Each row is where one point has got to under a steady rotation. How many steps took it there?
The counts run from 0 to 369.
.57,.03,-.03,-.10,-.08,.39,.07,-.23,.03,-.16,.06,.02,.03,.12,-.24,-.27,.44,-.09,.04,-.24,.06,-.11,.02,.07,-.01,-.11,.50,.38,.08,-.26,.40,.18,-.07,.10 -> 214
-.04,-.10,-.10,.03,-.18,-.47,-.31,.15,-.16,.30,-.14,-.03,.00,.11,.23,.01,-.04,.01,-.01,.02,-.09,-.06,-.29,.08,-.13,-.07,.03,-.39,.48,-.55,-.28,.31,-.19,-.17 -> 303
-.01,-.18,.03,-.30,-.30,-.01,-.05,-.65,.26,-.07,.44,.45,-.11,.14,.06,.15,.22,-.04,.17,.13,.14,-.02,-.16,-.20,-.07,.32,-.25,-.03,.17,.00,-.02,.11,.58,-.20 -> 115
.19,-.32,.20,-.23,-.18,.08,.41,.24,.03,.04,.01,.10,-.17,.16,-.20,-.02,.07,.10,-.13,.23,-.19,-.47,-.06,-.22,-.27,.43,.20,-.15,-.01,-.31,.60,-.09,-.16,.00 -> 175
.01,.17,.31,-.25,.28,-.13,.05,-.31,-.22,-.24,-.04,-.01,-.51,.13,.00,.44,.12,-.22,.08,.15,.28,-.31,-.08,.22,-.03,.17,-.41,.33,.29,-.07,.02,.08,.15,.04 -> 368
-.13,.02,-.31,-.42,.06,.01,-.48,-.54,.20,-.28,.22,.15,-.05,-.06,-.15,-.22,-.04,-.17,.34,.06,.06,-.27,-.14,-.08,.09,.09,.04,-.12,.04,.30,-.15,-.18,.51,.00 -> 111
-.18,-.03,-.18,-.35,.25,-.21,-.46,-.60,.00,-.17,.17,-.03,-.26,.15,-.17,-.20,.01,-.12,.21,-.01,.08,-.23,-.36,.02,.19,.18,-.05,-.35,.18,.16,-.20,-.26,.31,.16 -> 110
.10,-.42,-.12,.29,.19,-.05,.00,.19,-.26,.20,-.06,.27,-.12,-.33,-.02,-.31,-.29,-.05,.00,-.09,-.11,-.22,.43,-.01,.31,.05,.09,.04,-.34,-.24,.07,.43,.33,-.29 -> 250
-.03,.12,.02,-.38,-.37,-.05,-.26,-.36,.02,-.10,.16,-.17,-.39,.08,.28,-.14,.40,.04,-.06,.31,.18,-.41,-.07,.08,.06,.13,.09,-.21,.32,-.28,.00,-.03,-.30,.07 -> 347
.32,.06,-.11,-.22,-.33,-.22,-.24,-.27,-.05,.00,.02,-.03,-.22,-.11,-.02,-.22,.03,-.21,.10,-.21,.40,.39,-.10,.33,.46,.12,.28,.17,.22,.03,-.34,-.08,.13,.22 -> 63
.23,-.30,-.03,-.17,.26,-.02,-.44,-.22,-.30,.26,.07,-.17,.00,-.11,.06,.00,.02,-.17,.18,.13,.18,-.14,-.33,-.34,.40,.09,-.28,-.14,.27,-.61,-.18,.03,.10,.09 -> 88
.22,-.36,.14,.07,.08,-.01,.08,-.12,-.22,.58,.08,.17,-.35,-.01,.20,-.16,.14,-.16,-.21,-.33,-.11,-.04,.14,.14,.22,.13,.17,.14,.10,-.22,.03,.61,.45,.23 -> 248
.33,-.26,-.10,-.11,-.12,.01,.21,.57,-.27,.19,-.01,-.13,.28,-.19,-.27,.25,.15,.26,.11,.19,.28,.04,.22,.11,.12,-.08,.15,.29,-.43,-.38,-.03,.18,.01,-.06 -> 220
-.13,.20,-.01,.03,-.43,-.33,.17,.08,.21,-.52,-.20,.20,.06,.04,-.13,.06,-.09,-.05,-.08,.46,.02,-.06,.12,.19,-.23,.48,.06,.10,.24,.06,.14,-.28,-.23,-.36 -> 357
-.01,.36,.07,-.05,-.22,-.09,-.26,-.08,.25,-.40,.10,-.03,.20,-.15,-.24,.10,.33,.19,.25,.28,.35,-.05,-.21,.25,.06,-.15,.21,-.06,.04,-.28,-.02,-.16,-.23,-.51 -> 138
.05,-.02,-.06,-.04,.00,-.43,-.18,.34,-.15,.05,-.32,-.01,.19,-.09,-.22,-.08,-.08,-.01,-.15,.15,-.32,-.08,.55,.42,-.01,.13,.64,.39,-.15,-.06,-.01,.18,.07,.14 -> 228
-.06,-.49,-.40,.27,-.13,-.35,-.17,.04,.03,.32,.08,.22,.27,.19,-.24,-.02,.05,.02,.16,.18,.10,.32,.30,.21,-.21,.11,.13,-.19,-.23,.11,-.43,.06,.45,-.29 -> 276
.40,.00,-.27,-.02,-.26,-.15,-.25,-.11,.04,-.05,-.04,.25,.31,-.31,-.21,.01,-.07,.07,.13,.17,.50,.73,.16,.13,.36,.10,.08,.30,.09,.12,-.21,.05,.17,-.05 -> 60
.35,-.14,.03,.18,.25,-.03,-.01,-.09,-.29,-.20,-.13,.30,-.05,.20,-.41,.19,-.09,-.27,.04,-.18,.03,.40,.09,-.03,-.23,.11,.28,.42,.34,.11,.16,.06,.36,.44 -> 235
.06,.32,-.18,-.48,-.09,-.43,.16,.01,.20,-.26,-.39,-.07,-.10,.35,-.20,.01,.00,-.11,.04,.21,-.07,-.06,-.33,.20,-.25,.44,-.03,-.05,.32,.10,.08,-.36,-.10,.06 -> 360
-.29,-.15,-.24,.27,-.48,-.39,-.54,-.03,-.01,-.04,.26,.20,.28,.10,-.10,.04,-.08,.07,-.06,.34,.03,-.13,.12,.02,.18,-.14,.16,-.18,.16,-.48,-.20,.12,.03,-.37 -> 95
.19,.34,.02,-.30,-.21,-.08,.26,.04,.14,-.48,-.15,.32,.21,-.21,-.21,.14,.09,.26,-.23,.38,-.12,.10,.05,.03,-.33,.08,.28,.03,.16,-.08,.48,.03,-.20,.15 -> 180
-.06,-.10,.30,-.45,-.21,-.18,.04,.04,-.03,.21,.13,-.31,-.30,.20,-.06,.44,.27,-.08,.16,.55,.23,-.18,-.13,.14,-.19,.26,-.12,-.30,.08,-.18,-.28,-.18,.12,.13 -> 144
.10,-.23,-.04,-.05,.48,-.27,-.13,.21,-.29,.36,-.45,-.22,-.03,.34,-.45,.05,-.09,-.12,-.15,.06,-.16,-.09,.17,.20,-.12,.14,.35,.11,.06,-.06,-.04,-.15,.14,.46 -> 230
.26,-.28,.05,.37,.35,-.05,-.02,.00,-.40,-.16,-.17,.19,-.03,.19,-.59,.30,-.05,-.19,-.08,-.05,.19,.32,.19,.08,-.31,-.12,.13,.18,.12,-.01,-.03,-.04,.31,.37 -> 234
.01,-.59,-.35,-.19,-.22,-.33,-.17,-.22,-.08,.32,.14,.11,-.03,.34,-.07,-.15,.27,-.14,.07,.07,-.14,.03,.06,-.05,.02,.28,.38,-.02,.13,.16,-.37,-.03,.21,.15 -> 274
.32,-.42,-.01,.15,-.24,-.25,.07,-.10,.01,.33,-.06,.31,-.18,.24,-.10,-.13,.00,-.08,.04,-.10,.12,.59,.01,-.03,-.30,.34,.06,-.23,.17,.07,-.33,.01,.43,-.08 -> 278
-.25,-.17,-.20,.02,.26,-.02,-.30,-.55,-.04,-.22,.34,.12,-.15,.20,-.11,.27,.14,-.02,.33,.27,.36,-.18,-.14,-.06,-.03,-.15,-.34,-.27,-.05,.03,-.31,-.10,.43,-.22 -> 113
-.04,-.18,-.29,-.02,.00,-.55,.01,.53,-.13,.17,-.27,.08,.02,.11,-.06,.14,-.32,.06,-.19,.03,.04,-.05,.28,.69,-.11,-.08,.21,.16,-.25,.04,-.01,.23,.16,.13 -> 22
.05,-.13,-.07,-.01,.31,-.08,-.61,.07,-.39,.07,.03,-.09,.03,-.38,.15,.11,-.22,.08,.32,.18,.29,-.17,-.16,-.20,.37,-.08,-.27,.05,.06,-.46,-.23,.22,-.02,-.21 -> 87
-.04,-.31,-.30,.70,.11,-.34,-.05,.00,-.28,-.10,-.19,.25,-.10,.18,.04,-.19,-.31,-.26,.15,-.11,-.13,.22,.22,.19,.06,.12,-.33,.07,.15,-.28,-.16,.05,.29,-.51 -> 74
-.06,-.19,-.16,-.16,-.55,-.29,-.40,.05,.20,.32,.06,.30,.15,.14,-.06,-.04,-.33,.08,.12,.23,-.04,-.10,-.25,-.14,-.12,.42,.36,-.26,.21,-.17,-.02,.13,.21,-.11 -> 98
.20,.20,.10,-.38,-.11,-.03,-.13,-.35,.23,-.30,.00,-.06,.11,.06,-.34,-.02,.45,.05,.12,.32,.20,.12,-.47,-.25,-.02,.22,-.01,-.28,.46,-.31,.20,-.27,-.21,-.15 -> 136
.01,.26,-.18,-.41,-.24,-.16,.01,-.38,.25,-.10,.08,.13,.12,-.07,.43,-.30,.12,.26,.08,.20,-.46,-.07,-.01,.02,-.29,.27,-.17,-.41,.10,-.19,-.04,.17,.12,-.17 -> 124
-.02,-.02,-.14,.05,.04,-.18,-.62,.40,-.05,.20,-.21,.05,.21,-.29,.11,-.11,-.40,.07,.13,.38,-.08,-.30,.19,-.11,-.23,.12,.12,-.40,.03,-.16,-.23,.08,.04,-.32 -> 306
.21,-.31,.00,.19,.27,-.08,.03,-.18,-.43,.40,.09,-.05,-.34,.09,.13,.11,.05,.01,-.12,-.22,.06,.07,.25,.27,.10,-.19,-.03,.04,.04,-.38,-.14,.55,.42,.12 -> 247
-.08,.05,-.01,.12,.44,-.08,-.29,-.13,-.15,-.27,-.38,.17,-.24,-.03,.13,-.07,-.12,.28,.23,.30,.03,-.45,.00,-.20,-.26,.01,-.11,-.16,-.03,-.26,-.11,-.19,-.15,-.49 -> 130
.40,-.25,-.14,-.31,-.34,.10,.11,.42,-.10,.14,.07,.01,.27,-.17,-.17,.10,.26,.16,.11,.02,.16,-.24,.13,.03,.13,.23,.34,.46,-.40,-.30,.20,.26,-.01,.03 -> 219
.28,-.15,-.03,.15,.13,-.08,-.02,-.04,-.08,-.32,-.07,.48,.05,-.17,-.47,.22,-.05,-.22,.01,-.22,.12,.33,.12,.14,.03,.11,.29,.55,.19,.21,.25,.19,.45,.24 -> 236
.56,.17,-.23,-.49,.19,-.09,.12,.27,-.02,-.16,-.34,-.09,.38,-.18,-.03,-.22,.27,-.03,-.10,-.08,-.18,.03,-.07,.06,-.21,.08,.10,.22,.15,-.16,.37,.16,-.16,.24 -> 3
.10,.19,.03,-.16,.20,.10,.31,-.13,.15,-.38,-.03,.07,-.18,.37,-.29,.23,.07,-.21,.18,-.06,.05,-.18,-.42,.19,-.68,-.04,-.19,-.22,.25,-.04,.26,-.21,.37,.03 -> 157
.25,.24,-.29,.13,.08,.10,-.59,-.06,-.02,-.11,-.06,.14,.28,-.13,.10,-.13,-.23,.01,.26,-.21,.21,.11,-.11,.07,-.20,-.21,-.17,-.06,.14,-.31,-.22,.34,.26,-.26 -> 82
.45,-.25,-.11,-.19,-.46,.08,.01,.02,-.16,.41,.01,.27,-.07,-.18,.20,-.21,-.11,.21,-.21,-.20,.20,.04,.14,.12,.39,.25,.03,.22,.10,-.26,.12,.50,.09,.04 -> 42
.01,-.16,-.07,.09,.37,-.44,-.18,.32,-.26,.16,-.42,-.16,.08,.15,-.31,-.01,-.17,.02,-.08,.15,-.18,-.23,.47,.42,-.09,.03,.47,.17,-.31,-.14,-.15,.09,.13,.09 -> 229
-.29,.08,-.25,-.10,.48,-.38,-.47,-.47,-.09,-.16,-.03,-.08,-.29,.08,-.21,-.04,-.20,-.10,.16,.08,.20,-.21,-.28,.12,.28,-.05,-.14,-.42,.11,-.04,-.26,-.25,.25,.00 -> 109
.35,-.16,-.38,-.09,.06,.03,.15,-.10,-.41,.03,.20,-.25,-.18,.05,-.11,.01,.09,-.10,.06,-.31,.16,.23,-.09,.37,.12,-.31,.05,-.07,-.09,-.14,-.18,.23,.45,.53 -> 243
.10,-.21,-.09,.01,-.07,-.31,-.29,.03,-.12,.12,-.19,.06,-.11,.11,-.11,.09,-.43,.07,.13,.22,.06,.23,-.24,-.19,-.36,.29,.03,-.64,.25,-.15,-.13,-.25,.35,.20 -> 101
.00,-.31,-.27,.07,.01,-.17,-.29,-.13,-.12,.33,.10,.00,.17,-.02,.04,.00,-.13,-.10,.12,.16,-.05,.08,.40,.28,-.02,.26,-.15,.12,-.27,-.05,-.49,.15,.61,-.22 -> 69
